First come named turns, each shown by rows before and after it. For each pair of rows after them, which turns, in which order, take the first row to the second? The first pair is done for you.
L:
[7.0, -6.8, -3.7, 4.3, -9.0, -9.8, 19.2, -11.8, 1.9, 17.9, 5.0, -19.3, -3.7, -2.5, 26.1, -7.0, 0.5, -9.6] => [10.9, -7.1, -7.3, 4.9, -14.6, -8.1, 18.4, -13.2, 0.1, 13.7, 1.4, -16.6, -13.0, -4.4, 24.9, -4.6, 0.8, -8.3]
[-1.5, -3.8, -0.8, -7.5, -9.8, -3.3, -13.9, 4.2, 5.7, -14.7, 0.0, -3.4, -9.2, -9.2, 2.7, 4.2, 1.1, 3.1] => [-8.7, -4.2, 4.7, -6.5, -6.9, -3.6, -15.6, 6.3, 7.9, -13.1, 3.5, -6.1, -0.8, -8.2, 0.5, 3.1, -0.8, 0.9]
[-8.4, -11.5, 3.6, -6.5, 18.2, 8.2, 11.7, 4.3, 15.8, 15.7, -4.2, -8.4, 10.9, 10.7, 29.1, -41.1, -11.6, 1.1] => [4.7, -9.5, -7.7, -9.7, 15.4, 11.6, 19.3, -3.1, 9.6, 14.2, -8.8, -2.3, -6.8, 8.1, 31.7, -41.6, -8.6, 4.4]
[-28.6, -4.8, 21.2, 5.6, 3.0, -5.6, -14.2, 7.4, 15.0, 7.7, 4.4, -4.8, 32.3, 3.8, -1.6, -0.6, -9.1, -10.5] => [-22.6, -1.5, 17.6, 1.3, 16.2, -6.2, 4.0, -0.5, 9.8, 18.5, 11.1, 0.8, 29.8, 12.4, 9.6, -11.4, -6.1, -13.1]
J:
[-2.8, 11.3, 19.9, 12.1, 25.8, 7.8, 11.3, -3.5, -12.6, 34.2, -30.6, -5.3, 18.4, 39.4, -9.4, 2.4, -2.2, -14.4] => [-7.6, 39.4, 10.5, -7.8, 31.7, 6.2, -3.5, 3.4, -11.1, 15.1, -22.3, -6.3, -10.0, 37.3, -14.2, -17.7, -9.4, -7.9]
[-1.2, 34.3, -10.6, -0.9, 9.8, -12.7, 4.9, 7.9, -16.2, -16.4, 9.0, 1.2, -10.8, -6.0, -9.8, -9.0, 23.0, 1.6] => [-6.0, 3.6, 2.0, -0.8, 10.3, -16.7, 19.9, 5.0, -1.1, 3.6, 24.0, -11.5, 16.4, -5.4, 21.4, -8.6, 25.6, -6.7]
[-7.6, -14.8, 4.7, -10.2, -28.2, -16.5, -15.3, 16.6, 20.5, -3.9, 9.2, -8.0, -9.3, -17.5, 21.4, 2.5, -8.7, 13.4] => [-0.5, -23.5, 5.9, 12.6, -36.9, -12.7, -11.0, 12.1, 6.8, 2.4, -13.7, 2.1, -0.1, -16.0, 2.9, 24.0, -3.1, 12.8]
[7.5, -9.3, -0.8, 25.3, -1.8, -4.6, -0.4, 5.0, -18.6, 9.8, -28.8, 17.0, 9.8, 8.7, -23.0, 24.9, 5.4, -4.5] => [-5.8, 27.4, -9.2, -20.4, 16.8, -11.1, -18.4, 16.0, -0.1, -14.3, 5.8, 3.7, -26.0, 2.7, -4.1, -20.6, -9.9, 0.3]
C:
[-6.8, 6.7, 6.6, 21.4, 8.7, 1.8, 13.1, 10.2, -15.3, 5.3, -31.6, 6.4, 22.9, 23.6, -16.1, 6.1, -6.9, -9.2] => [8.3, -24.6, 0.3, 22.3, -2.3, -0.4, 32.6, -3.3, -10.5, 7.7, -15.5, 9.4, 17.1, 5.0, 7.7, 20.7, 8.2, -11.3]
[0.4, 31.4, 10.1, -34.0, -5.4, 4.8, -13.6, 21.4, 4.7, -31.9, 21.6, -16.2, -28.6, -29.2, 32.2, -23.9, -1.7, 15.1] => [11.2, 49.0, 1.4, -32.1, 6.0, 10.6, -3.0, 15.6, -10.8, -24.6, 11.2, -2.1, -40.9, -17.2, 23.2, -29.9, -0.7, 15.2]
[9.1, 32.7, 4.2, 27.0, 18.6, -5.0, -37.0, -9.1, 0.1, -0.6, -13.9, 24.1, -11.0, 13.6, -69.0, 17.0, -17.6, 1.2] => [45.6, -26.3, -12.0, 27.8, 2.3, -6.9, 6.4, -37.1, 3.0, 5.5, 15.2, 34.8, -25.9, -16.7, -23.4, 43.2, 14.1, -3.9]
[-5.0, -18.5, 2.1, -23.6, -28.3, -9.5, -18.7, 4.2, 19.5, -9.7, -3.6, -25.7, -9.1, -18.2, 31.8, -1.9, -16.2, 6.0] => [-2.9, 32.4, -6.6, -19.2, -2.5, 0.0, -19.6, 6.6, -6.9, -1.9, -31.1, -10.1, -19.7, 15.1, -1.8, -23.2, -26.0, 11.0]
Then:
(two turns a pair)
[9.4, -8.2, -6.7, 17.4, -22.8, 14.5, -13.2, -8.6, -4.1, -3.9, -29.0, 0.7, -21.3, -16.2, -5.9, 11.2, -0.1, 8.3] => [-10.6, -10.0, 7.9, 19.3, -20.9, 11.0, -28.0, 1.8, 8.5, -5.4, -24.5, -11.8, 2.6, -16.0, -10.0, 11.3, -4.9, 5.0] : C L
[19.5, 12.3, -20.4, -17.4, -21.8, 2.2, -36.0, -9.5, -3.7, -27.6, -34.9, -9.1, -34.4, -14.2, -2.0, 4.2, -17.7, 7.6] => [-1.8, 29.2, -5.1, -27.7, 6.0, 1.3, -31.8, -1.2, 3.7, -1.5, -33.8, -24.2, -4.4, 17.6, 10.2, -30.9, -34.4, -0.6] : J C
[-30.6, 3.6, 33.4, -4.3, 8.9, 11.0, -19.9, 23.1, 15.7, 7.7, 25.0, -7.2, 34.0, -6.9, -10.0, 0.1, 7.1, -4.7] => [-21.5, 10.0, 29.3, 11.2, 20.2, 13.6, -6.6, 15.0, -0.5, 20.8, 11.0, 6.8, 39.5, 7.2, -25.7, 5.3, 14.6, -6.3] : J L
[-24.1, -1.9, 5.4, -7.6, 14.4, -7.6, -4.7, 4.3, 7.6, -8.0, 33.6, 2.9, 8.4, -16.4, -1.3, -1.3, 10.4, -4.4] => [-12.7, 0.6, -4.3, -12.5, 20.0, -4.9, 10.4, -3.2, 1.2, -4.2, 34.5, 10.1, -2.3, -13.1, 6.4, -7.7, 14.4, -4.2] : L L
[13.0, -26.4, 0.6, 22.9, -16.1, 9.7, 27.7, -14.2, -12.6, 5.4, -8.1, 14.0, 19.9, 3.9, 32.2, 26.2, 16.9, 0.1] => [-24.6, 27.4, 11.6, 12.3, -16.1, 10.1, -33.8, 19.1, -3.1, -29.3, -21.3, -3.6, 11.7, 9.2, -10.7, 7.9, -12.6, 11.9] : C J
